128 stands for zero in the data rows.
Here is a table of points, one per row:
[140 134  94 130  99 135 149 131 161 144 153 128 153 104 119  76 109 107
 107 130 121 175 165 168 108 208 109 124 189  86 110  89]
[122  84 149 102 118 142 115 142  73 122 112  92 137 116 115 140 119 124
 145 128 135 129 176 162 144 152 152 133  97 154 131 154]
[138 139 117 119 128 127 175 127 119 120 104 145 130 118 120 138 152 127
 145 139  89 124 135 130 129 139 136 114 129 125 139 140]
[119 153 127 110 162 159 127 143  67 146 136 166 133 142 112  85 107 131
 108 125  93 143 166 125 102 120 143 146 119 129 121 145]
[135 139 144 107 148 158  79 131 164 145 104 151 125 137 114 162  98 126
 106 134 103 150 106 130 111 104 146 147 109 189 125 145]
[148 120 126 147 106 151 120  95 140 155 117 126 154 128 138 129 197 204
  78  94 155  97 127 132  87 162 105 147  81  85 168 146]
[102  82 147 129 167 173  87 109 136 132 131 150 105 108 176 157 154 142
 111 167 130 171 106 113 133 148 110 111 117 123 134 148]
[104 139  70 133 124 114 150 115 121 126 120 121 110 171 109 134 118 128
 168 139 123 148  84 137 104 117 126 126 124 108 131  85]
[125 135 170 123 124 131 129 122 143 134 118 144 134 114 123 152 189 128
 141 140  98 119 173 105 123 117 136 136 136 116 119 130]
[ 77 138 161 145 167 100 141 138 146 169 119 123 159 159  63 109 116  88
 119 137 133 166  99 150 122 130 111  49 132 161 149 115]
[118 134 104 116 129 130 132  81  78 126  99 123 137 117 128 164  92 119
 149 125 155 129 135 112 121 138 140 138 127 124 131 115]
[131  63 146 100 153 115 153 109 113 186 115 105  78 106 138  87 123 199
 123 105 114  82 112 139 107 185 187 129 191 138 103 108]
[168 106 124 169 136 123 137 135 161 101 115 134  86 147 118 125 132 114
 137  89 157 114  98 135 168 137 106 148 131 123 150 123]
[117  56 120  91 121 177 166 163 120 143 169 127 159 130  97 144 144 148
 166 107 126 115 115 186 161 125 160 102  99 102 144 167]
[139 167 139 140 161 151 160 121 144  85 107 121 131 147 126 111 150 142
 136  85 187 112 165 152 184 115  53 117 187 132 130 137]
[119 124  98 125 138 117 130 152 148 123 166 124 133 111 131 160 114 119
 143 136 163 115 141 119 114 127 143 143 134  96 126 133]
[143 124 142 160 135 123 138 143 172 131 139  93 103 133 127 134  66 125
 145  94 117 115 173 126 139 139 113 157 143 115 119 129]
[121 129 156 102 134 136 120 100 122  98 179 105 140 121 147 171 121 128
 122 148 120 107 112 149 133  97 124  97 142 115 146 131]
[ 99 128 142 152 185 140 104 167 128 140 104 133  94 153 142 121 114 158
 118  65 101 113  71 142 162 149  95 165 148 156 139 127]
[161 109 116 162  52 109 151 115 166 128 129 128 107 150 113 149 110 136
  89 134 116 104 121 151  93 142 122 130  75 136 141 148]
[144 126 121 116 122 125 106 141 131 100 122 120 130 118 127 148 115 135
 149 143 136 132 109 115 127 146 140 127 128 125 144 123]
[112 111 160 172 118  98  91 121  99 114 138 142  82 220  93  90 151 136
 162 128  94 154 164 160 122  93 108 129 131 135 136  84]
[133 138 127  74 148 128 151 102 143 163  99 124 122 111 144 118 135 120
  96 143 132 110 182 174 150  42 157 153 124 133 151 127]
[109 166 141 103  90 156  69 154  79 134 130 119  76  88  92 135  96 135
 131 116 157 106 138 131 131 142 139  67 132 114 150 129]
[ 65 166 156 142 161 126 109 106 183 139 172  99 168 151 112 169 160 134
 131 124 141 148 147 169 119 127 148  90 139 135 130 120]
[151 119 137  92 132 144 119 105 155 105  84 158 138 133 157 150 130  83
 129 114 130  94 105 140 103 146 159 135 127 130 141 111]
[137 148 123 141 102  42  96 107 113 193 123 107 176 133 176 119 131 111
 120 117 137 118 115 125 118 115  99  86 140 107 179 192]
[130 136  89 129 132 129 118 181 156 114 152  96 127 117 126 170 125 121
 143 140 142 122 109 118 121  81 150 138 136 102 119 135]
[155 166 161 165 135 120 133  98 126 115 155 143 103 108 110  83 168 134
 143 108 123 128 104 112 172 115 104 167 161 107 112 143]
[122 125 131 122 135 130 127 130 125 119 144 136 141 125 125 107 108 119
 147 133 133 113 114 118 123 104 142 133 129  99 127 129]
[132 123 158 134  82 143  99  89  94 133 121  97 167 110 122 125 156  79
  87 119 126 197  68 200 105  94 115 125 212 106  85  70]
[132 128 166 129 124 130 147 134 137 118 132 144 141 120 126 147 136 116
 145 130 179 128 152 121 117 129 148 136 133 141 123 138]
[129 147 136 143 131 100 139 140 174  92 121 111  88 100 134 158 115 116
 120 108 132 143 157 118 123 126 131 151 125  91 174 154]
[130 116 123 111 127 114  96 174 187 115  86 103 127 120 126 129 123 129
 155 150 128 123 128 123 122 138 132 132 126  91 139 138]
[157 103  83 135 151 110 127 107 102 156  95 131 112 128  86 105 178  51
 142 138 138 112 123 103 121 122 137 108 129 135 129 140]
[132 130 104 124 137 130 102 124  75 114 147 112 138 119 124 142 104 129
 140 138  94 125 175 116 129 156 137 126 129 102 129 121]
[ 82 101 142 172 111 102 163 130 121 113 101 148 118 194 110 128 111  99
  93 167 113 135  98 153 117 167 148 117  97  70 118  77]
[131 107 140 151 130 115 141 142 127 123 125 129 107 128 131 156 146 118
 140 102 153 111 127 123 147 107 107 148 130 135 144 119]
[120 128 140 113 121 117 166 100 126 114 145 154 128 116 129 121 158 117
 144 136 175 124 134 124 120 147 145 134 123 195 139 136]
[126 126  99 128 114 134 135 125 178 134 116 152 141 119 132 126 139 125
 151 133 171 122 109 114 124 129 143 134 130 170 134 117]
[132 138  85 116 119 134 116 141 140 124 159 102 131 122 120 116 142 136
 146 139 120 120  98 105 131 127 141 135 132 119 131 120]
[177  63 127 124 176  63 153 119 117  95 119 151  87 118  98 140 135 217
  87  78 124 154 116 131  84  92 127  77 121 153  45  95]
[118 138  92 144 143 133 115 108  71 118  83 159 136 116 144 122 124 124
 147 125  89 119 136 131 116  84 154 135 126 128 122 136]
[127 119 104 129 112 125 158 139 138 122 142 192 140 107 131 106  98 140
 143 143 142 129 106 108 133 110 132 120 134 119 155 119]
[151 149 146 159 135 102  85 141 137 106 102 162  98 113 103 102 126 126
 142 108 134 135 133 112 188 153  78 171 151 155 130 145]
[ 99  96  95  97 109 115 109 113 148  46 128 165 149 142 117 122 135 146
  72 114 122 113 140 181 142 124  75 106 119 148  68 158]
[121 148 154 120 118 139 120 174 132 152 191 143 143 108 127 151 146 119
 139 135 120 117 114 102 128 168 127 150 130 147 107 108]
[110 154 149 132 146 127 146 153 142 134 158 152 129 112 124 117 158  98
 140 137 159  92  82 129 101 117 153 158 135  94  67 147]
[127 123  73 133  93 129  80 161 121 137 138 185 149 107 125 148 145 112
 107 139 109 171 142 166 124 140 116 118 185 137 119 104]
[131 126 174 132 129 131 162 158 118 114  80 122 147 119 128 102  89 127
 150 135 110 129 145 120 116 124 132 129 126 103 125 129]
[109 146 118 106 131 165 130 102 103 131 136 142 157 129 148 114  84 127
 132 125 122 114 116 139 135 133 119 106 141 141 130 114]
[140 132 124 120 124 133 125 165 143 124 110 112 132 115 122 155 175 125
 138 144  87 124 101 114 132 136 134 129 127 120 127 124]
[117 136  98 113 126 120  86 115 134 138 150  89 131 117 122  99 108 131
 140 145 117 112 161 123 127 148 138 144 132 116 123 131]
[ 99  90 160 176 196 184 147 101 134 143 135 115  87 107 168 132  81 129
  87 190 159 158 139 147 171 116  75 116  88 100 108 150]
[187 125 147 143  85  99 174  85  78 115 164 168 135 131 141 159  87 187
 118 136 147 104 123 135  97 148 131 134 114 133 170 178]
[124 153 114  90 149 169 149 122 142 167 137 165 120 132  88 100 122 134
  70 147 139 155  72 111 111  80 133 153 106 127 131 127]
[167 169  96 173 121 113 126 121 107 128 117 107 131 140 116 166 104 125
 121  65 155 134 112 105 191 105  89 153 142 109 122 180]
[144 121 125 173 129 133 143 130 138 131 160  93 100 135 129 126 117 116
 139  78 119 110 140 120 158  94 109 166 130 157 120 103]
[127 132 209 111 115 134 116 134 121 141 106 105 142 122 124  86  89 129
 153 135  88 123 117 107 124 120 129 140 136 126 114 127]
[120 139 118 123 125 141 129  92 152 142 107 147 152 124 135 114 128 141
 163 120 131 125 142 117 121 158 142 132 132 175 128 112]
[116 125 111 127 115 136 116 160 131 144  85 157 146 118 128 163 116 133
 152 132 119 124 161 112 126  96 131 129 138 138 123 125]
[149 149 123 142  81 146 125 122 146  86  91 105 139 139 179 102 107  99
  94 115  97 122 155  48 141 127 146  76 101 152  91 143]
[137 157 141 170 153 111  85 107 103 115 135 136 129 126 111 152 107 122
 132 138 136  77 142 161 162 133 135 160 123 141 110 136]
[121 136  85 113 129 124 143 138 113 140  81  88 125 110 122 177 165 125
 135 142 115 115 152 120 124 125 133 136 132 106 122 129]
[129 177 137  75  99  95 129 168 142 177 151 173  74 193 246 133 130 141
  83  99 166 169 147 137 185 131 158  79  81  74  58  87]
[195 144 144 164 153 118  36 183 112 146 126 127 156 129 135 115 126 150
 111 123 174 126 128 129  69 113 127  95  72 137 138 122]
[108 104 112 136 158 177 146 159 119 122 150  72 107 119 165  75 160 138
 114 168 160 168 128 128 129 136 121 111 105 170 122 148]
[127 125 151 117 134 129 112 125 127 124 130 158 136 118 120 155 177 123
 149 133  81 125 171 104 130 156 130 130 125  88 138 120]
[128 147 119 117  92 104 136 137  95 171 140  77 159 113 166 153 139 147
 121 130 100 131 113  97 130 124 111 152 119 130 149 119]
[129 163 116 143 130 106 160 112 114 131  95 108 111  96 121 132 151 137
 138 117 159 124  93 119 162 166  87 164 149 159 121 122]
[142 145 140 133 115 134 157 164  96 130 117 119 163 141 139 104 184 127
 135 107 104 130 102 112 135 145 138 115 106 103 141 158]
[114 108 118 123 126 124  95 118 132 122 114 164 143 119 129 122 136 123
 138 138 182 115 121 106 126 100 145 143 129 113 140 119]
[139 137 131 124 126 130 134  75 170 122 121 172 122 113 125 131 124 122
 149 135  72 126 129 125 128 152 141 124 124 143 135 136]
[132 145 120 123  97 105 115  86 135 140 163  79 166 141 156 120 118 124
 124  96 119 137 109 109 146 150 134 117  81 117 150 175]
There is one direction along which these points spread out most. Take the direction at right angles to it along which they spread out most. Go by this last direction. How far along it is each point below, from 0 to 99? The average is 50, and the first point in the table lies past the average. One standard deviation of the points above along it is 16.
[131 125 167 122 116 121 117  96 136 112 155 120 128 108 130  89 117 133
 144 147 103 128 109 114 130 101 140 129 123 135 138 126] 49
[130 160 134  82 157 178 153 137 156 186 134 112 137 149  90 126  92 148
  88 127 128 158 157 108  98 129 131 154 124 125 119 125] 56
[139 120  88 134 144 115 152 160  96 103 142 123 144 126 133 140 120 130
 126 150 120 126 120 109 117 183 142 139 131 179 126 122] 42
[121  70 104 110 137 160 116  98 137  69 140 136 127 153 143 121 148 152
  98 107 140 150 130 132 115 137 102 124 116  94  77 142] 72
[122 120  93 123 120 124 139 107 132 122  90 105 138 114 123  72 139 140
 142 143  99 120 148 116 130  85 136 127 121 117 144 118] 43
[126 125 148 118 132 111 142 133 125 102 128 102 130 113 133  88 100 123
 142 142 137 125 109 129 115 135 146 141 120 141 127 140] 48
[111 139 111 107 133 156 166 154 118 108 150 106 152 126 161 120 111 133
 121 138  97 107 133 174 130  99 110  79 145 162 142 139] 54
[161  89 115 127 132 101 126  93 123 151 195 125 117 120  81 120 122  60
 130 145 129 118 154  80 134 132 123 109 126 175 145 119] 44
[117 124 167 113 118 125 146 127 122 130  99 151 139 116 129 108 102 125
 152 137 137 121 103 114 122 119 128 130 130 131 133 125] 50
[ 68 133 108 133 147 174 128  93 106 173 151 110  78 193 131 175 145 150
 148 158 135 191 121 135 104 123 100 112 132 146  96  98] 82
[124 123 155 115 106  99 122 183 114  99 158 122  89 139 153 109 137  99
  96 110  93 124 162 144 100 107 125 150 128 132 188  92] 52
[108 109 134 143  87 115 142 150 136 112 103 118 120 192 110 152 131 116
  91 186 144 139 137 124 136 148 148 119 132 155 133  93] 63
